In the data rows, 128 means zero.
Here is a table of points, one per row:
144 204 53 151 100 245 141 105 124 196 87 78 159 131 108 89 147 137 92 104 91 79 175 131 150 111 192 94 102 61 136 174 167 92 141 76 99 120 96 135 86 77 196 101 117 92 195 179
147 144 113 122 123 109 128 143 138 136 135 108 126 129 127 123 131 125 118 120 145 144 82 154 96 152 169 116 188 156 182 135 91 127 181 134 95 139 133 118 179 129 115 135 127 169 100 152
81 145 137 63 141 105 130 178 57 115 132 110 130 161 120 107 145 147 112 128 126 149 143 138 133 144 104 186 79 139 98 126 111 132 89 176 148 173 141 143 106 112 117 110 119 120 112 193
143 123 135 86 141 111 113 66 187 114 125 107 126 184 99 110 155 129 114 146 148 84 157 133 153 147 93 104 198 108 165 117 146 94 152 110 102 174 181 94 158 116 77 168 106 120 107 141
161 126 127 115 128 124 162 108 104 121 146 185 81 155 116 173 165 84 101 177 110 102 155 86 114 71 110 188 171 73 145 73 225 91 142 117 115 118 92 102 163 104 123 175 100 127 144 108
107 116 131 102 145 78 126 152 178 106 145 131 135 73 161 119 115 122 91 116 173 142 116 154 119 121 78 171 193 155 93 89 113 204 69 132 196 101 133 62 81 162 207 120 149 129 77 103
152 133 117 133 88 169 166 81 138 155 116 116 124 153 96 132 148 157 103 145 154 95 84 155 95 159 176 79 106 161 121 146 102 118 132 193 129 112 131 157 142 190 90 159 147 115 144 172
85 154 117 170 116 113 107 163 170 154 213 155 83 167 122 182 102 88 200 160 42 137 148 121 112 82 112 133 96 129 38 95 167 173 88 113 202 203 66 70 88 121 152 115 127 88 116 93
167 97 100 164 84 159 106 141 72 145 92 135 144 83 160 96 188 50 206 128 116 165 110 127 159 128 119 75 163 111 149 128 89 172 74 156 141 144 163 160 103 167 135 101 167 78 186 91
152 167 112 110 119 98 131 83 140 144 110 133 130 97 172 106 124 117 154 84 153 96 111 167 41 157 153 185 131 178 157 151 91 166 59 92 105 140 97 157 160 139 106 149 170 132 111 103
147 137 101 151 102 143 122 149 113 138 127 108 119 127 122 129 150 162 124 130 63 147 168 53 180 69 146 79 175 139 109 131 117 150 155 72 152 118 165 154 86 102 122 95 154 67 125 88
89 142 108 163 124 94 142 72 90 148 123 109 133 71 144 124 118 114 139 101 166 140 86 145 107 153 97 156 170 147 153 165 106 152 192 100 106 137 95 126 153 144 123 115 144 105 116 135
104 203 177 99 218 186 71 116 91 87 63 140 188 99 162 186 33 224 74 117 149 114 83 138 128 146 144 116 147 114 183 155 105 114 77 146 97 177 160 184 135 152 125 106 134 187 92 142
150 155 124 150 134 122 143 129 186 128 119 115 124 149 103 131 157 158 125 141 160 141 111 146 116 152 114 149 139 139 107 142 110 147 187 161 130 163 117 142 113 80 103 103 144 91 145 94
136 86 93 169 76 151 171 156 145 193 91 160 176 100 184 75 110 102 164 89 156 168 141 148 105 155 140 140 126 143 137 128 125 143 120 105 99 145 96 135 109 169 190 98 193 57 94 96
109 112 126 108 116 94 142 144 168 156 150 206 86 146 93 183 154 161 161 160 115 94 154 62 158 75 75 92 84 91 144 97 144 113 90 96 124 82 105 120 183 85 125 164 99 140 146 160
108 146 130 160 131 116 131 149 147 107 131 99 127 153 125 111 131 133 97 126 141 133 96 135 147 133 98 114 101 116 121 133 130 98 140 131 151 112 140 131 154 196 127 95 109 142 101 144
100 121 127 150 117 136 147 138 137 131 140 111 130 152 108 122 130 147 118 136 136 198 98 149 138 133 125 124 146 128 109 121 150 129 162 142 119 57 172 93 198 125 116 140 126 145 127 104
123 133 137 121 123 65 173 103 76 102 97 85 156 102 127 116 123 168 117 123 114 112 152 132 133 145 121 134 94 111 131 144 149 139 116 148 109 144 105 134 119 70 185 68 113 136 110 136
180 123 114 164 112 138 141 109 173 153 164 108 105 138 91 158 136 147 106 162 144 185 99 145 124 134 129 116 101 125 124 144 100 140 139 91 134 127 154 130 48 181 109 114 93 123 159 146
97 129 117 167 117 133 139 100 70 128 164 125 111 186 119 134 122 151 90 133 101 59 167 69 144 82 145 83 191 147 115 122 135 117 140 82 183 67 163 152 115 117 142 71 112 106 173 77
139 155 120 163 92 149 141 192 71 164 142 103 120 96 111 119 132 119 122 138 123 172 155 96 192 110 140 101 175 127 137 140 98 113 95 156 150 65 171 133 122 176 102 93 123 130 165 63
173 113 105 123 76 130 166 92 115 176 66 165 178 119 146 82 106 73 202 94 138 94 88 149 110 155 133 153 159 134 180 179 116 147 120 111 77 137 68 167 78 142 159 81 195 112 112 80
93 110 138 60 144 79 94 173 178 97 136 111 123 147 125 116 145 143 130 133 145 192 157 139 134 128 81 135 143 137 136 121 144 147 191 101 137 138 123 83 142 160 152 185 122 120 124 71
124 10 229 98 151 186 17 141 84 100 139 89 143 112 132 123 99 175 70 121 125 141 136 122 122 147 69 165 83 153 115 112 152 155 102 159 140 167 91 126 127 117 181 137 123 173 91 133
184 151 131 122 167 136 132 125 175 93 135 135 149 77 182 120 63 90 129 80 155 98 117 150 87 144 158 79 93 177 163 139 109 113 178 162 114 90 213 121 157 165 77 168 125 174 124 172
180 152 123 178 125 122 141 102 193 124 118 111 126 149 115 113 148 164 130 131 70 193 147 116 141 124 161 161 116 137 94 136 127 126 67 146 143 134 108 152 91 152 135 87 125 111 177 195
88 153 134 112 148 97 143 73 113 117 122 116 132 84 155 110 121 90 156 113 149 164 93 157 100 153 144 93 173 146 166 146 100 147 147 95 110 110 60 171 135 94 126 149 149 143 121 118
152 128 117 151 138 123 144 69 100 123 153 123 113 170 94 143 146 166 167 164 121 85 132 145 174 120 142 120 61 104 144 119 113 119 173 88 155 75 82 125 132 84 116 189 122 110 130 95
119 127 148 87 181 121 109 146 74 80 127 112 135 129 120 121 103 122 71 119 161 157 134 149 127 139 159 55 104 135 149 144 106 132 104 163 111 120 121 132 182 148 127 127 124 175 105 168
77 80 160 92 170 99 93 138 131 98 128 101 124 103 116 119 144 159 148 128 109 104 152 132 133 145 111 178 160 128 138 136 140 130 127 196 73 142 97 156 100 85 141 87 113 145 102 142
77 127 124 146 121 109 119 169 165 126 153 146 123 102 199 113 82 84 149 91 169 158 91 159 26 123 151 177 92 209 148 117 110 167 115 139 197 85 164 93 112 139 151 149 178 116 69 93
80 69 139 86 127 75 142 177 114 118 148 173 89 158 110 137 196 85 141 145 118 83 135 86 137 111 90 148 86 117 100 79 185 96 69 83 102 192 107 103 125 99 121 171 109 146 145 105
162 109 136 120 126 126 130 147 61 103 142 237 81 142 98 189 175 123 190 179 151 104 155 94 133 87 105 135 97 78 110 65 182 75 151 91 115 132 104 74 153 102 84 146 93 153 141 155
175 126 109 157 93 167 138 136 138 180 92 152 152 119 159 100 122 131 94 90 129 173 109 142 140 131 115 84 142 117 83 135 129 102 150 186 177 89 184 113 82 149 163 96 135 120 155 153
68 121 145 150 122 124 125 163 179 138 146 145 108 157 117 138 139 125 111 158 121 93 174 118 156 106 85 149 73 102 84 79 144 136 193 119 160 111 181 66 143 162 123 127 118 147 132 113
85 48 193 117 166 174 31 183 97 69 85 95 160 118 122 135 81 156 90 121 102 113 150 134 129 164 139 142 95 124 124 133 114 124 87 152 97 105 102 174 92 78 103 190 96 168 104 163
171 152 131 70 159 124 151 101 153 94 111 92 152 113 146 105 100 128 155 96 138 76 70 127 155 148 171 89 143 103 128 165 119 100 169 179 84 110 142 145 161 108 66 177 116 144 150 158
164 162 115 138 129 165 144 79 147 137 179 162 95 142 86 203 103 36 131 170 68 109 162 92 142 109 197 192 94 90 75 129 131 53 110 92 115 237 168 160 179 93 78 131 75 135 166 159
There is one direction along which these points spread out most. Take the direction at right angles to it along which they spread out most. Go by this last direction. How many in every 100 of the points above lie lower along it than each point below? Answers are rounded to whole numbers. More than half of the points above lie lower than the first one.
89 142 108 163 124 94 142 72 90 148 123 109 133 71 144 124 118 114 139 101 166 140 86 145 107 153 97 156 170 147 153 165 106 152 192 100 106 137 95 126 153 144 123 115 144 105 116 135 ~ 67
150 155 124 150 134 122 143 129 186 128 119 115 124 149 103 131 157 158 125 141 160 141 111 146 116 152 114 149 139 139 107 142 110 147 187 161 130 163 117 142 113 80 103 103 144 91 145 94 ~ 69
162 109 136 120 126 126 130 147 61 103 142 237 81 142 98 189 175 123 190 179 151 104 155 94 133 87 105 135 97 78 110 65 182 75 151 91 115 132 104 74 153 102 84 146 93 153 141 155 ~ 28
85 48 193 117 166 174 31 183 97 69 85 95 160 118 122 135 81 156 90 121 102 113 150 134 129 164 139 142 95 124 124 133 114 124 87 152 97 105 102 174 92 78 103 190 96 168 104 163 ~ 0
144 204 53 151 100 245 141 105 124 196 87 78 159 131 108 89 147 137 92 104 91 79 175 131 150 111 192 94 102 61 136 174 167 92 141 76 99 120 96 135 86 77 196 101 117 92 195 179 ~ 95
152 167 112 110 119 98 131 83 140 144 110 133 130 97 172 106 124 117 154 84 153 96 111 167 41 157 153 185 131 178 157 151 91 166 59 92 105 140 97 157 160 139 106 149 170 132 111 103 ~ 56
164 162 115 138 129 165 144 79 147 137 179 162 95 142 86 203 103 36 131 170 68 109 162 92 142 109 197 192 94 90 75 129 131 53 110 92 115 237 168 160 179 93 78 131 75 135 166 159 ~ 62
77 80 160 92 170 99 93 138 131 98 128 101 124 103 116 119 144 159 148 128 109 104 152 132 133 145 111 178 160 128 138 136 140 130 127 196 73 142 97 156 100 85 141 87 113 145 102 142 ~ 10
124 10 229 98 151 186 17 141 84 100 139 89 143 112 132 123 99 175 70 121 125 141 136 122 122 147 69 165 83 153 115 112 152 155 102 159 140 167 91 126 127 117 181 137 123 173 91 133 ~ 3
147 137 101 151 102 143 122 149 113 138 127 108 119 127 122 129 150 162 124 130 63 147 168 53 180 69 146 79 175 139 109 131 117 150 155 72 152 118 165 154 86 102 122 95 154 67 125 88 ~ 87
